128 stands for zero in the data rows.
Here are some rows, each followed by its group. Rows of different groups can look alike.
[157 132 149  73 138 128 163 119 127 133 121  78 140 122  98 119 114 131
 114  92 106 139 169 147 133 118 124 130  98 175 133  94] 1
[163 186 206 162 109 111 145 229  93  88 119  39  85 130  84  46 129 117
 178  78 181 211 112 188 151 188 160  90  84 148 110  95] 2
[184 161 121  87 112 111  59 105 155 156 177 163 149 157 140 145 131 152
 141 114  75 138 120 183 145 166 184 110 148  82 174 193] 3
[147 131 129  91 119 167 131 127 120 137 148 106 120 123 113 122 155  94
 136 111 101 146 128 134 153 137 142  94 104 150 131 137] 1
[ 88  68 180 166 160 157 154  86  89  94  55  62 125 116 130 126 101 177
 163  85 201  75 121  97 169  82  21 191 128  71 109  78] 3
[119 131 118 133 133 114 140 115 137 111 124 148 148 111 134 129 128 140
 147 143 139  99 129 130 101 107 162 149 131 117  85 132] 4
[166 100  93  77 140 120 166 161 123  76  78 126 168  93  86 144 123 132
 104 127 110  79 127 118 112 122  59 128  79 122  83  80] 4
[102 103  84 148 116 190 161 118  91 121 138 104 155  95 155 146 102  71
 103 138 166  83 148  94 133  86  96 163 157 161  91  92] 1
[101 116  77 121 140 150 182  98 143 123 122 105 122 114 156 186 155 136
 103  96 135  93 103 105 182  63 120 151 163 129  77 104] 1
[194 115 134 122 107 140  73 177 108 159 202 123 150 115 163 141  85  42
 150 161  91 210 127 115  84 179 204  47 103 164 107 184] 5
[117 126 106  80 166 123 109  97 156 170 136 147 167 129 137 140 125 167
 110 116 116  83 160 115 131 124 120 177 108 110 171 126] 3
[152 152 199 110 154 166 133 170  80 100 119  39  77 119  43  73 148 109
 134  42 134 201 177 187 172 225 141 105 140 173 162 102] 2
[ 59 184 135 168  84  93 134 121 188 179 170 230 127 161 147 128 141 123
 174 177 158 110  64 104 106 142 186 106 143  74  89 177] 6
[ 62 106  54 102  92 185 155 114 129 177 167 224 175  76 223  96 112 141
 104 121  85  57 147  36  71 117 122 161 100 185 149 127] 5
[128 181 156 177 110  51 112 147 172 141 122 123 105 193 143  76 115 183
 133 149 171 114 138 122  97 108 176  97  45  87 144 114] 3
[ 83 159  99 104 118 117 158  68 141 154 157 152 149 129 169 172 175 177
  47 144 139  82 171  91 131  43 128 184 190 104  97 150] 7
[132 135 136 181 136 111 155 131 126  69  96 121 107 133 128 111 139 139
 191 122 165 123 131 145 134 125 138 179 143  95  58 109] 4
[127 211 147 189  89  42  94 162 208 166 167 148 122 215 153 194 117 122
 195 151 185 175  61 190 107 183 214  88 148  28  56 188] 5
[127 129 133 132 159 122 153 135 131 123 113 145 137 138 139 129 142 131
  97 124 105 134 138 122 136 107 137 126 143 121 139 128] 8
[174 140 141 123 105 101  72 180 134 154 111  83 136 139 100  81 139 126
 129 109 127 160 133 165 106 159 169 103 116 154 124  98] 2
[111 164 133 116 190  73 157 155 203 179 136 143 155 161 151 175 133 196
 126 145 150  74 148  76 106  75 148 145  93 123 110 113] 1
[133 109  97 125 204 137 146 132  84 134  40 128 163  79  93  92  78 115
 103 163 123 103 116 105 107  98 100 195  75 107 158  57] 8
[140  54 136 136 123 181 148 137  46  68  70  97 110  60 105  92  67 116
 149 125 121 141 166 117 137  90  87 143 110 161 161  80] 5
[137  99 137 195 115 159 117 125  62 132 178 100  80 115 138  98  84  48
 179 143 140 154 134 111 109 159 162 133 160 122  94 151] 3
[ 96 156 162 178 163 111 120 159 123  79 114 105  39 137 139 165 115 137
 206  70 200 120  90 147 178 142 101 186 166  81 122  84] 7
[ 88  93 104  96 166 155 161  93 128 116  92  74 130  92  86 117  96 183
 103 101  92  90 161  54 157  87  33 159 122 119 156  54] 9
[112  56 104 136 161 178 138  95 102 179 114 120 154 108 115 109 106 137
 107 152 141  74 172  47 101 125  93 194  83 135 107 107] 3
[107 133 114 142 107 116 150 144 110 120 126  97 123 100 133 115 105 126
 140 145 183  93 149  93 109 123 100 153 111 128 133  99] 1
[137 125 171 190  73 153  94 196  52  91 109 101 136  91 122  32  34  74
 168 168 223 173 196  79  53 173  88 141 102 117 165  68] 1
[114 138  81 105 122 140 104  52 132 178 193 192 170 148 183 172 144 135
 107 140  83 112  85 132  99 110 196 155 146 144 137 194] 4
[ 61 150  69  92 174  87 132  73 187 151 138 144 173 188 140 160 106 183
  49 104  92  62 136  81 152  80  78 141 156  87 152 118] 9
[168 181 202  95 141  59 101 212 151 156 145 119 122 177 109  78 108 171
 190 166 175 163 160 100  84 160 165 109  68 130 146 145] 1
[136 155 115 127  99  95 123 158 157 156 128 129 154 138 118 145 134 142
  61 107 134 124 125 154 109 143 139 135 127 118 125 137] 6
[149 158 138 126 170 101 162 105 177 103 112 108  99 156 135 137 174 200
 137  59 125 108 139 111 213  86 135 132 188  87 227 134] 8
[152 110 170 197  13 169  52 225   7  72 112 101 160  89 110   0  34  26
 216 199 245 207 227  80  35 243  86 127  88 113 186 108] 1
[135  94 124 122  82 142 135 144 106 109 112 144 131  98 138 112  91 124
 143 115 125 152 153 105 101 111 124 148 115 148 152 107] 5
[ 73 166  96 145 153  84 158 103 157 128  98 159 136 165 179 189 133 166
  84 128 118  75 124 132 128  86 110 116 125  87 119 124] 9
[122 132  97 136 131 124 119 117 140 133 153 149 137 147 148 106 120 110
 106 162 141 122 147 112 118  97 138  88 159 132  95 186] 7
[ 66  93 109 101  75 149 188 189 110 151 119 202 188  56 176  44  84 159
 122 106 106  98 181  54  27 125 109 158  51 224 191  81] 5
[216 186 223 143   0  37 145 254 200  98 164  66  27 210  63 106 226 112
 207 130  96 250 132 191 115 251 206   8  33 149 123 145] 8
[113  68 104  89 107 160  75 119 131 189 196 182 186 121 187 151  27  93
  15 215  83  81 174 116  29 104 152 117 128 136 172 180] 9
[ 62 129 132 195 161  79 207 164 132  54  96 147 126 128 115 114  51 209
 119 134 182  86 128  83 113  95 107 171 112  82 149  97] 6
[ 74 164 134 190 146 107 189  96 134  67  80 130  81 124 151 175 198 164
 158  98 146 138 109 129 167  96  74 125 118 100  75  91] 9
[139 147 105  93 114 125 111 126 153 162 134 110 123 175 102 120 173 138
  86  80  96 124 149 183 162 159 133 126 178  92 177 117] 2
[155 116 134 110  89 119  95 170 164 118 130 129 146 145 113 129 122  95
 117 142 127 157 148 161  73 139 171  75 119 171 145 148] 9
[ 50 226  30 127 210  36 202  77 232 118  33 122 148 207 124 173 209 242
 100  37 130  49 111 118 225  66  33 141 154  73 131  86] 9
[106 102  94 179  96 155 137 121  87 146 134 162  94  71 148 106  87  97
 160 186 177 143 119 104 112  97 103 154 174 127  53 153] 7
[155  91 117 119 158 136 129 105 107 173 112 107 160 127 106 116 104 159
 135 132 131 123 189  98 106 139 107 153  75 141 161 105] 3
[146 104 108  94 139 106 125 166 145 124  85 141 164 132  98  99 111 126
  75 138  84 150 158 141  82 169 127 145  48 138 123 100] 8
[ 57 206  36 111 163  65 146  70 191 145 112 150 138 199 155 191 192 197
  92  71 102  91 112 133 179  91  99 133 152  88 137 142] 9
[ 71 177 113 193 120  66 169 149 139  93 152 183  75 124 205 151 130 124
 157 155 237 126  86  92 119 180 126 117 173 101 122 139] 7
[125 129 141 163 109 113 115 118 136 129 138 165 136 136 120 111 119 124
 170 177 124 134 136 132  89 119 162 132 104 141  93 154] 4
[119 131  69  81 139 154  82 120 167 212 164 172 225 132 172 139 129  82
  86 209 114  67 190  27  65  70 169 146 117 170 140 172] 1
[139 100 123  55 105 110 161 169 146 141  77  87 169 124  55  68  83 155
  79 131 121 141 157 115  86 121  72 120  72 145 162  55] 9
[113 152 149 150 118 105 157 133 161 128 155 136  84 159 143 161 172 134
 141 127 108 119  73 130 145 107 147 109 178 144 135 165] 8
[158 142 123 123 123 104 132 182 159 105  91  87 132 135  86  71 106 140
 132  78 133 157 130 167 105 161 117 122  95 126 166  92] 2
[ 62  62  87  93  86 203 184 125  68 123  75 169 147  34 173  95 111 191
 100  91 109  68 219  45 110  75  75 223  92 184 217  68] 5
[151 197 193 152 144  78 203 149 112  90 145  93  40 138  83 131 133 200
 177  49 187 170  75 191 180 168 130 111  99 101 119 113] 1
[ 80 115  77  71  69 118 127 151 152 169 145 178 195 100 149 142 111 180
  95 120  78  96 170 108  83 144 125 136 100 159 190 131] 5
[ 96  79 153 176 119 172 143 146  58 155 150 148 123 102 137 119 113  54
 151 186 140 144  74 123  91 137  86 154 101 169  82 136] 8
[136 138  92 113 157 109 128 139 160 132  99 138 164 154 134 113 162 145
  72 136  98 123 135 133 102 119 150 117  63 121 144 113] 8
[106 122 134 104 147 111 225 156 137 121  31  69 121  98  80 112 150 186
 134 104 155 148 135 120 132 111  51 120  72 121 135  47] 9
[180 147 149 118 127  84 122 169 141 179 108 107 155 154 114  73 141 173
 139 171 131 149 218 145  64 151 168  82   0 131 145 112] 3
[102 124 153 144 107  72 143 126 136  57  57 112 115 123 107 139 144 181
 160  90 163 124 144 179 148  96  96 169 148  78 158  69] 5
[126 105 170 167 158 157 131 174  95  97  66 100 112  85  93  74  95 111
 143 130 129 124 109 127 116 137  93 172  76 128 161  54] 8
[140 161 146 143 129 102 151 139 130  78 138 152 108 172 149 200 178 107
 161 129 128 171  96 167 139 132 150  85 126 128 111 150] 9
[ 98 169  99 146 133  85 147 107 155 103 126 137 112 159 143 164 186 155
 140  97 120 102 110 145 182  89 105 114 154 117 137 138] 9
[ 75  62  61 143 133 231 178  22  85 178 155 135 194  85 171 138  87 111
 130 200  55  68  76 102 116  57  74 159 116 171  75 124] 4
[127  65 184 178 108 159 188 138  79 107 126 110 131  47 150 125  39 102
 138 202 113 140 132 138  70 129  91  98 107 139 103  80] 9
[128 194  80  52 163  99 116  89 192 158 161 154 185 185 161 164 190 172
  23 110 126  96 181 113 119  80 164 126 149 133 147 151] 7
[ 98 148 153 195 168 140 135 153 108  99 110 104 121  90 140 104 164 132
 179 132 189 104  67  85 112 127 115 152 121 149 106  97] 2
[116 140  93  91 103 110 120 107 180 182 156 145 152 205 119 163 158 156
  90 107  94  92 115 169 146 138 140 132 176  78 184 160] 2
[215 141 174  62  47 146 124 130  81 119 130  65 108 114  72  75 126  62
 164  93  46 231 178 180 173 221 150  69 118 176 154 122] 1
[224 134 125  41 119 122  84 143 151 120 120 141 136 137  86 146 134 140
  97 111  95 170 153 199 127 120 120 110  68 128 130 130] 4
[166 126 150  86 154 135  78 136 121 144 113  83 118 119  81 119 115 126
 110 103 132 181 158 161 125 179 145 111 157 158 142 117] 2
[173 152 146 111 111 114  80 124 113 129 141 159 135 119 115 130 136 133
 160 108 102 167 130 193 169 148 178  93 133  90 177 146] 3
[102  39  73 107 154 193 124  78 108 208 148 125 180 119 114 122  80 121
  94 160 102  67 189  62  91 144  97 202 119 145  77 133] 3
[102  38  77 110 164 194 212 126  84  68  78  84 206  51 101 119 109 143
 108 150 112  55  88  93 139  60   0 157 104 133  33  33] 4
[ 81 109 173 175 167 245  99  43  74 143 191 134 103  19 178 163 148  38
 132 209 183 134  50  57 126 162 180 126 195 216  37 197] 2
[ 85 107 109 103  98 127 126 123 146 108 101 144 133 105 114 149 136 182
 111  92 127  95 170 132 132  85  88 165 137 127 165  85] 5
[159 136 136 110 122 105 116 156 130 146  98  80 120 141  98 108 127 164
 170 117 132 135 167 159 104 145 135  96  62 107 160  97] 3
[110  74  87  97 163 159  54  70 146 204 150 175 205  86 142 161  91 102
  73 202 118  83 118  84  54 131 124 131 148 138 109 143] 2
[ 69 107  89 195 132 161 186 120 112 107 124 149 111  93 204 180 120 113
 119 130 203  74  61  83 147  75 104 213 180  95  88 110] 1
[158 163 100  80 138  59 136 130 192 132 126 139 152 201 135 146 169 187
  51 108  68 110 158 132 149 122 174  93 116 111 158 137] 8
[ 38 201 120 204 100  94 125  96 152 174 179 199 128 135 160 100  94 108
 202 220 165 129  75  68  71 147 186  79 112  96  97 188] 6
[165 140 150 102  92 123  75 176 123 155 124  85 119 143 104 104 134 105
 142  91 112 183 140 195 118 196 183  82 127 133 136 123] 2
[177 183  78  57 100 139  63  75 207 255 186 166 186 186 118 208 245 119
  56  56  67  93  76 185 212 176 203 136 224  74 115 187] 6
[ 86 167  88 117 140  96 143  93 149 101 125 128 133 157 122 184 157 157
 135  87  94 107 135 134 189 108 107 115 144 106 123 129] 9
[111 160 229 167 236 229 217 150  43  48  68  24  79  49  20  77 165  99
 174  51 169 162 126 116 198 188 111 177 153 204 152  41] 2
[112 158 170 123 234 164 232 152  78  80  51  23 114  74  41  83 140 152
 142  48 166 129 145 110 185 149  77 184 143 155 210  47] 2
Which 4 groups are nearest to each row below, nearest first, going by the distance to the centre of the group?
[ 65 167 120 153 134 106 143 182 152 203 168 231 141 167 156 118 151 122
  96 190 118 104  72  89  58 139 172 181  95 121  83 152] -> 6 7 8 4
Which 3 groups are nearest to each row below, nearest first, going by the average distance to the group's rows?
[106 147  80 130 115 119  74  69 185 165 220 179 153 173 176 126 112  93
  85 159  86  89 120  77  94 135 197 154 179  91  89 207] -> 7 6 4
Which 4 groups are nearest to each row below, nearest first, going by the distance to the group's nearest row?
[ 93 159  93 130 103 121 115  89 155 164 141 177 135 158 186 175 161 119
 136 125 146 104 115 130 123 122 166 137 131  91 103 168] -> 4 7 9 6
[184 179 152 112 136  69 156 152 167 116 127 130  86 192 136 142 186 154
 120  89  97 151 124 148 151 137 173  83 134  95 177 151] -> 8 9 2 3
[144 158 131 124 159 114 151 115 171 154 157 141 127 160 139 160 147 129
 136 118 124 105  97 117 144  99 155 112 138 145 112 145] -> 8 4 9 7
Which 4 groups are nearest to each row below, nearest first, going by the average distance to the group's rows?
[164 159 200 123 180  38  68 213 191  28 118  72  57 202  91  71 139 122
 161  98 180 214 130 210 119 255 161  53  74 145 236  78] -> 2 8 3 1
Which 3 groups are nearest to each row below, nearest first, going by the distance to the centre of the group?
[128 125 177 144 161 207 108  79  70 132 154  84  86  79  95 134 166  75
 135 143 163 160 103 109 174 182 165 138 188 191  95 162] -> 2 1 7
[104 161  91  45  92  67 114 124 197 160 176 165 214 147 124 189 183 199
  84 106  86 122 144 178 138 133 120 129 130 104 178 135] -> 9 6 8
[178 134 113 114 146 101 136 125 175 133 127 161 142 165 129 143 163 150
  73 138  89 130 134 142  97 136 164 100 110 148 135 149] -> 8 9 3
Which 3 groups are nearest to each row below, nearest first, going by the distance to the group's nearest row?
[195 146 148 123  90  73 145 208 176 126 140 106 117 175  75  85 169 104
 127 149 102 188 167 161  92 215 189  88  23 153 130 132] -> 3 2 9
[ 75 106 129 200 133 156 158  81  97  70  32 163  29 138 158  97 115 166
 173  94 236  70 113 109 200  55  67 255 179  42  89  76] -> 3 1 7
[214  51 138  63 168 172 128  81 107  65  88  66 174 134  99 131 104 145
  86  82  73 173 179 177 173 119  77  63 142 149 164 108] -> 1 2 4
[182 131 113  57  89 106  64 121 167  81 108  50 121 164  48 134 222 135
 155  36 110 176 108 133 190 147 114  91 125 192 152 139] -> 1 2 4
[115 155 126 150 150 124 166 158 117 118 129  96  99 122 128 160 119 139
 128  94 196 117 106 117 133 106 103 159 123 127 122 100] -> 1 2 8
[101 103 106 118  74 148 152 158 108 166 115 185 156  63 171  86  78 153
 131 138 102 112 158  86  39 126 138 146  46 180 182 107] -> 5 3 1
[132  98  97 105 158 115 146 160 131  40  84 103 119  92 100 123 131 149
 132 114 137 109 121 145 164  97  79 163 126  88  50  87] -> 4 5 1
[150 113 123 117  83 106  62 130 161 182 189 156 140 141 155 147 126  95
 117 149 126 135  93 165  91 166 183  85 159 133 109 191] -> 9 3 7
[127  75 175 150  91 189 109 103  68  74 151  64 109  63 136 134 105 115
 168 104  90 133 155 109 157 119  85 118 145 153 113 111] -> 5 1 3
[200 127 200 145 103  97  61 201 139  90 143  86 122 149  79 139  67  77
 185 156 130 226 123 207 129 164 158  49 102 115 127 152] -> 2 9 3
